In the data rows, 128 means zero.
Each thing below was measured twice, in two different ways. The second way is not exact.
First some of them both ways: the first way, then the second way, then a blank line.
[123  96 149 127 184 172 101 144]
[132  92 112 155 107  72 173 129]

[126  94 151 130 185 175 100 146]
[133  94 109 154 105  73 176 133]

[120 179 129 114  78 120 129  95]
[138 180 159 126 129 179 121 111]

[105 141 132 125 193 129 111 135]
[153 140 125 147 124  63 130 125]

[118 173 131 112  80 120 130  92]
[137 172 163 126 125 177 122 110]

[120 108 146 202 196 128 162 162]
[137 106  96  94 111  60 128 203]

[161 111  96 115  56  99 152 133]
[ 94 108 125 106 159 197 101 111]

[ 70  88 177 170 176 197  87 176]
[189  89  78 168  81  80 198 173]

[124  97 151 130 189 171 104 145]
[133  95 110 151 108  68 170 130]

[103 140 134 126 192 131 111 136]
[153 138 121 145 120  63 131 125]

[ 69 101 204 171 217 221  76 175]
[187 103  82 181  51  38 218 172]

[ 88 110 129 164 201 127 133 160]
[168 110  96 123 126  57 128 162]

[104 141 135 124 192 130 114 136]
[151 142 119 143 123  59 132 125]

[121 107 147 202 198 130 160 163]
[135 103  92  95 108  60 131 199]

[126  94 152 128 186 170 101 146]
[132  93 109 156 102  73 167 129]

[149 122 126 120 100 129 136 126]
[109 124 131 119 129 157 130 120]

[105 142 136 123 191 130 113 136]
[149 139 118 143 124  66 129 122]

[159 108  97 115  57 100 153 134]
[ 99 112 121 101 157 199  99 114]

[102 143 136 125 191 129 112 134]
[154 142 122 143 122  68 130 124]

[149 124 126 120  98 127 134 122]
[109 123 134 124 133 159 126 121]

[160 107  95 116  56 101 150 132]
[ 96 107 124 104 160 198  99 116]

[ 70 100 207 170 214 222  77 171]
[187 102  88 177  49  46 222 170]

[123  94 150 130 186 173 102 144]
[131  95 114 153 106  71 176 131]

[163 182  94  81  50  76 136  56]
[ 91 180 199 119 162 206  76  82]

[160 184  93  79  52  78 133  57]
[ 98 184 198 124 164 205  76  79]

[121 175 132 112  75 121 127  95]
[132 177 160 129 121 179 118 112]

[121 177 130 112  79 124 132  95]
[136 175 161 124 125 176 124 112]

[151 126 126 120  99 128 135 122]
[105 127 134 120 129 156 131 119]

[122 179 128 114  80 118 129  92]
[134 183 166 131 128 176 114 113]

[160 181  90  79  55  76 135  56]
[ 96 181 200 122 167 199  76  81]

[166 105 110 133  42 117 159 141]
[ 91 106 113  99 145 213 112 135]

[ 86 116 127 166 201 127 134 160]
[172 118  96 121 128  53 126 167]

[125  92 152 129 185 174 102 145]
[129  93 110 152 104  71 174 131]

[149 123 127 118  99 131 134 119]
[103 121 134 122 132 156 132 120]

[123  94 152 128 189 170 103 146]
[133  96 110 153 104  68 169 128]

[124  93 151 129 183 175 103 142]
[130  93 114 151 104  74 175 129]

[124  93 154 133 184 175 104 144]
[133  96 111 152 101  75 173 133]

[ 69  87 175 168 177 195  88 176]
[185  89  77 171  81  79 194 167]

[104 141 137 123 192 132 112 135]
[151 142 122 147 122  64 131 122]

[163 182  92  78  52  77 135  53]
[ 93 181 203 122 166 205  77  77]

[160 109  97 116  58  99 153 132]
[ 94 110 125 104 158 199  98 118]

[ 68  86 180 171 177 196  89 176]
[188  87  82 168  76  79 198 172]

[121 104 144 202 193 127 162 165]
[138 104  93  94 112  61 128 201]

[166 148  73  88  26  64 170 111]
[ 86 150 146  88 182 230  63  88]

Now 12 new things, measured the second way only, each followed by its number:
[ 95 147 143  85 178 228  63  90] 0
[186  83  82 167  81  81 197 170] 1
[105 123 133 120 130 154 129 120] 2
[ 91 105 116  98 146 212 113 137] 3
[104 121 134 118 128 154 129 124] 4
[ 95 109 120 104 164 197  99 113] 5
[ 94 178 196 121 164 204  76  76] 6
[131  92 108 156 105  72 170 130] 7
[157 142 121 145 121  64 130 124] 8
[170 114  92 125 126  56 127 164] 9
[137 177 166 125 129 177 121 117] 10
[154 142 122 141 120  63 132 124] 11
A few of them come next, measured the first way, each followed by the number of its row above:
[124  94 153 129 185 171 101 147] 7
[ 88 111 129 164 199 126 132 164] 9
[150 123 127 121  99 128 135 122] 2
[104 142 135 127 193 131 114 135] 11
Now 12 new things, measured the second way only, each followed by its number:
[149 141 120 148 120  64 128 123] 0
[188  87  83 170  79  80 194 170] 1
[ 99 107 122 103 160 201  98 114] 2
[154 140 122 145 122  60 132 121] 3
[137 105  93  96 110  61 128 201] 4
[ 96 182 199 119 164 205  76  78] 5
[ 90 152 146  84 181 226  64  90] 6
[102 124 134 118 128 156 129 117] 7
[106 125 137 120 132 158 127 119] 8
[138 106  94  94 109  60 125 204] 9
[171 108  94 119 127  56 125 161] 10
[ 92 185 204 123 163 201  78  80] 11
A few of them come next, measured the first way, each followed by the number of its row above:
[ 68  87 175 169 175 196  87 175] 1
[105 141 136 124 192 126 110 136] 0
[161 184  91  77  53  75 137  56] 5
[121 106 148 201 196 127 162 160] 9
Now 12 new things, measured the second way only, each followed by its number:
[ 92 185 202 120 164 205  77  78] 0
[151 140 121 146 124  64 128 126] 1
[185 103  85 178  51  40 219 167] 2
[ 90 152 146  86 186 231  69  92] 3
[ 90 104 112  92 143 215 114 134] 4
[131 107  93 101 113  59 123 199] 5
[150 142 118 146 122  63 131 125] 6
[ 95 111 123 107 161 202 101 114] 7
[ 96 184 202 118 168 206  77  82] 8
[104 123 135 121 125 155 131 122] 9
[100 111 123 107 160 200  99 118] 10
[ 91 182 200 123 167 204  75  79] 11
A few of them come next, measured the first way, each followed by the number of its row above:
[150 124 128 122 101 127 136 120] 9
[104 141 133 124 193 129 112 135] 6
[122 107 146 200 197 124 158 162] 5
[166 149  71  90  27  65 171 111] 3
